Look-ups in named tables: a row name and a column name give one cell, copied from the table.

Zir =
       Koga  Gegunun  Surupor  Zov  Dumo  Kitaz  Sot  Vug  Gis  Mer
Lutop   198      113      208  161   158    135   86   73  218   71
Vupu     41       96       59  160    48     79   28  131  199  109
Sim     168      175       33   84    94    141  151  204   42   27
Tonak    31       67      121  229   188     25   96  141  102  193
Zimaf   175      113      174   90   122     90  163  159   84  195

Zimaf, Gis -> 84
Zimaf, Surupor -> 174
Zimaf, Vug -> 159
Vupu, Gegunun -> 96
Sim, Zov -> 84
Sim, Surupor -> 33
Sim, Kitaz -> 141
Zimaf, Gegunun -> 113
Zimaf, Mer -> 195
Sim, Gis -> 42
Lutop, Dumo -> 158
Lutop, Gis -> 218
Tonak, Mer -> 193
Tonak, Koga -> 31
Vupu, Surupor -> 59

Vobiton
|  | Guro | Gifo | Zab | Veronat | Lor | Rir | Bil | Gisiri | Tavamo |
|---|---|---|---|---|---|---|---|---|---|
| Mefe | 153 | 134 | 128 | 115 | 132 | 92 | 105 | 102 | 101 |
| Batove | 148 | 98 | 146 | 111 | 103 | 132 | 118 | 118 | 250 |
| Gom | 193 | 166 | 126 | 105 | 163 | 75 | 77 | 67 | 124 |
| Rebuv | 76 | 86 | 110 | 124 | 83 | 159 | 151 | 155 | 162 |
| Dum | 92 | 111 | 98 | 115 | 103 | 169 | 136 | 131 | 201 |
| Befed | 59 | 92 | 99 | 131 | 86 | 144 | 156 | 162 | 70 |
| Pup | 148 | 99 | 147 | 113 | 105 | 120 | 117 | 119 | 216 |
| Mir | 88 | 93 | 118 | 128 | 91 | 125 | 144 | 150 | 81 |

What is the Lor of Mefe in Vobiton?
132
What is the Veronat of Pup in Vobiton?
113
What is the Tavamo of Dum in Vobiton?
201
What is the Veronat of Dum in Vobiton?
115
What is the Lor of Rebuv in Vobiton?
83
What is the Gisiri of Batove in Vobiton?
118
What is the Bil of Mefe in Vobiton?
105
What is the Tavamo of Batove in Vobiton?
250
What is the Bil of Batove in Vobiton?
118
What is the Rir of Mir in Vobiton?
125

Table Giv
,Borode,Lag,Nov,Kes,Pivu,Bomaki,Sep
Vev,153,145,158,153,113,189,160
Dev,114,211,111,148,239,148,81
Vot,137,181,178,184,105,101,99
Vibo,127,129,182,99,229,106,169
Nes,164,111,139,126,221,56,174
Puz,106,176,166,159,221,162,78

What is the Sep of Dev in Giv? 81
What is the Pivu of Vibo in Giv? 229
What is the Kes of Puz in Giv? 159
What is the Kes of Vot in Giv? 184
What is the Lag of Vibo in Giv? 129
What is the Nov of Nes in Giv? 139
What is the Nov of Vot in Giv? 178
Which row has the largest Borode? Nes

Vidi:
|  | Seribe | Dibuv | Fipufo | Nazug | Pon | Med |
|---|---|---|---|---|---|---|
| Suruzu | 0.256 | 0.557 | -0.540 | -0.604 | -0.691 | -0.672 |
| Betoset | -0.717 | -0.272 | 0.204 | 0.454 | -0.036 | -0.294 |
| Leguzed | -0.166 | -0.457 | 0.582 | -0.553 | 0.423 | -0.514 |
| Zad | 0.518 | -0.614 | 0.046 | -0.589 | 0.157 | -0.831 |

What is the Nazug of Leguzed in Vidi? -0.553
What is the Pon of Betoset in Vidi? -0.036
What is the Seribe of Suruzu in Vidi? 0.256
What is the Fipufo of Leguzed in Vidi? 0.582
What is the Med of Suruzu in Vidi? -0.672
What is the Nazug of Suruzu in Vidi? -0.604
What is the Nazug of Zad in Vidi? -0.589

Dirupup
cols = Guner, Zezuros, Nitafuf, Misata, Fomi, Fegufe, Pebefi, Rigeb, Gis, Rubuk
Debe: [73, 175, 67, 71, 95, 129, 67, 110, 126, 131]
Menokos: [182, 183, 118, 179, 189, 69, 101, 190, 229, 74]
Rig: [176, 177, 114, 170, 179, 103, 106, 181, 198, 93]
Kab: [207, 90, 246, 228, 207, 181, 237, 189, 185, 176]
Nura: [94, 98, 170, 89, 82, 222, 193, 70, 45, 221]
Modazen: [181, 182, 109, 169, 176, 74, 115, 196, 192, 97]
Nit: [57, 197, 34, 65, 69, 114, 38, 102, 110, 124]
Filod: [130, 180, 93, 130, 157, 115, 92, 160, 153, 114]
Padozud: [228, 75, 222, 235, 215, 165, 253, 166, 155, 154]

Modazen, Rigeb -> 196
Nura, Rubuk -> 221
Modazen, Pebefi -> 115
Debe, Rubuk -> 131
Rig, Zezuros -> 177
Nit, Zezuros -> 197
Nit, Nitafuf -> 34
Nura, Gis -> 45
Modazen, Guner -> 181
Row with the largest Zezuros: Nit

Table Dogal
|  | Laf | Sodipo | Vuri | Nel | Famabir |
|---|---|---|---|---|---|
| Vimi | 55 | 121 | 78 | 46 | 52 |
| Sebi | 21 | 185 | 65 | 68 | 66 |
| Meb | 63 | 61 | 34 | 131 | 174 |
| Muk | 72 | 72 | 72 | 72 | 72 |
| Guzozut | 16 | 196 | 65 | 63 | 61 |
| Nipo | 82 | 68 | 96 | 87 | 5 |
| Zifen | 85 | 41 | 88 | 160 | 18 |
| Lovina | 77 | 69 | 84 | 81 | 37 |
| Nusitas | 73 | 73 | 72 | 72 | 73 |
| Suz | 80 | 44 | 69 | 141 | 73 |

Sebi, Nel -> 68
Sebi, Laf -> 21
Guzozut, Sodipo -> 196
Vimi, Laf -> 55
Muk, Laf -> 72
Zifen, Vuri -> 88
Sebi, Famabir -> 66
Nusitas, Laf -> 73
Nusitas, Nel -> 72
Vimi, Vuri -> 78
Vimi, Nel -> 46
Nipo, Nel -> 87
Suz, Laf -> 80
Meb, Laf -> 63
Guzozut, Nel -> 63

Vul
        Nes  Notepa   Nik
Bagam   469     -76  -203
Kop     210     118   193
Zinepa  337      58   147
Luk     562    -370  -104
Fir     720    -651  -499
Rif     754    -705  -510
Pob     341      97   174
Nuf     367     100    61
Timufu  -36     813   483
Takulo  433    -164     8
Kudoge  708    -568  -401

Kop, Nik: 193
Zinepa, Nik: 147
Rif, Nik: -510
Nuf, Nik: 61
Zinepa, Nes: 337
Pob, Nes: 341
Nuf, Notepa: 100
Bagam, Nik: -203
Kudoge, Nes: 708
Takulo, Notepa: -164
Kudoge, Notepa: -568
Takulo, Nik: 8
Kop, Nes: 210
Zinepa, Notepa: 58
Luk, Nes: 562
Bagam, Notepa: -76
Bagam, Nes: 469
Kop, Notepa: 118
Timufu, Nik: 483
Row with the largest Notepa: Timufu

Vor =
,Tuful,Fevo,Penukof,Ror,Seral
Zufege,0.207,-0.536,-0.725,0.486,0.283
Kasoz,-0.445,0.228,0.421,-0.683,-0.516
Gipi,-0.782,-0.682,-0.471,-0.219,-0.636
Siner,-0.486,-0.129,0.033,-0.387,-0.529
Kivedoz,-0.001,0.559,0.533,-0.534,0.084
Nupub,0.989,0.637,0.458,0.042,0.800
Rapusa,0.117,-0.550,-0.735,0.544,0.192
Lepimep,-0.393,0.190,0.320,-0.820,-0.401
Rup,0.194,-0.600,-0.559,0.679,0.201

What is the Ror of Gipi in Vor?
-0.219
What is the Penukof of Kasoz in Vor?
0.421
What is the Penukof of Rup in Vor?
-0.559
What is the Seral of Lepimep in Vor?
-0.401
What is the Fevo of Rapusa in Vor?
-0.550
What is the Ror of Siner in Vor?
-0.387
What is the Seral of Gipi in Vor?
-0.636
What is the Tuful of Kasoz in Vor?
-0.445
What is the Tuful of Gipi in Vor?
-0.782
What is the Fevo of Rup in Vor?
-0.600
What is the Seral of Zufege in Vor?
0.283
What is the Penukof of Lepimep in Vor?
0.320
What is the Tuful of Nupub in Vor?
0.989
What is the Fevo of Nupub in Vor?
0.637
What is the Seral of Nupub in Vor?
0.800
What is the Seral of Kasoz in Vor?
-0.516
What is the Ror of Rup in Vor?
0.679
Row with the largest Fevo: Nupub

Ropafe.tsv
	Bir	Raromin
Gezun	207	71
Genuri	146	88
Ritud	167	154
Kav	209	71
Tolopus	206	63
Luniru	101	220
Pab	163	160
Tedare	198	58
Vero	211	29
Segovu	99	220

Bir of Genuri = 146
Raromin of Kav = 71
Raromin of Luniru = 220
Bir of Segovu = 99
Bir of Ritud = 167
Bir of Luniru = 101
Raromin of Gezun = 71
Bir of Kav = 209
Bir of Pab = 163
Bir of Gezun = 207
Bir of Tedare = 198
Bir of Tolopus = 206
Bir of Vero = 211
Raromin of Ritud = 154
Raromin of Tolopus = 63
Raromin of Pab = 160
Raromin of Vero = 29
Raromin of Genuri = 88
Raromin of Segovu = 220
Row with the largest Bir: Vero

Zakobem:
         Dig  Fod  Rolad  Gak  Biziro
Sokado   167  114    181  109     108
Gutun    179   82    210   75      72
Kemo     142   85    210   75      72
Matabef   80  214     93  210     215
Baki     105   76    220   64      61

Biziro of Baki is 61
Fod of Kemo is 85
Rolad of Matabef is 93
Biziro of Matabef is 215
Rolad of Baki is 220
Dig of Sokado is 167
Fod of Baki is 76
Gak of Baki is 64
Biziro of Sokado is 108

Furav =
	Vituko	Mor	Tidobu	Gud	Bub	Rizib	Sikon	Visural	Faki	Zimub
Fuso	1.1	5.4	2.6	1.3	1.9	6.2	2.3	3.6	7.1	5.1
Dalag	4.1	5.8	4.2	3.7	5.3	3.8	3.7	5.9	6.1	3.8
Zev	7.7	3.4	7.6	7.8	6.8	4.0	7.2	5.5	3.3	4.6
Nidafo	4.6	3.3	6.1	5.3	4.0	6.8	5.9	3.2	3.7	7.2
Zenul	5.0	5.9	4.7	4.3	6.1	2.6	4.1	7.0	6.2	2.3
Lanobeg	3.0	6.2	3.8	2.4	4.4	4.1	2.7	5.4	6.6	4.0
Lodeno	4.4	5.8	4.3	3.9	5.3	3.7	3.7	5.8	6.1	3.8
Bek	6.0	5.1	5.6	5.8	6.4	3.4	4.8	5.9	5.4	3.4
Rov	7.5	3.3	7.3	7.5	6.4	4.0	6.7	5.5	3.5	4.1
Kifil	3.9	3.5	5.5	4.4	3.4	6.7	5.5	3.0	4.2	7.2
Nafu	5.5	5.6	5.0	4.9	6.1	2.8	4.2	6.9	5.8	2.2
Pira	4.6	3.3	5.6	5.3	3.7	6.8	5.5	3.2	3.8	7.3
Malu	4.2	3.5	6.0	5.0	3.9	6.7	5.5	3.1	3.7	7.3

Rov, Tidobu: 7.3
Zev, Vituko: 7.7
Malu, Tidobu: 6.0
Fuso, Vituko: 1.1
Nidafo, Mor: 3.3
Nafu, Mor: 5.6
Rov, Vituko: 7.5
Zev, Tidobu: 7.6
Lodeno, Tidobu: 4.3
Nidafo, Rizib: 6.8
Pira, Bub: 3.7
Zev, Mor: 3.4
Zenul, Zimub: 2.3
Dalag, Vituko: 4.1
Bek, Faki: 5.4
Lanobeg, Bub: 4.4

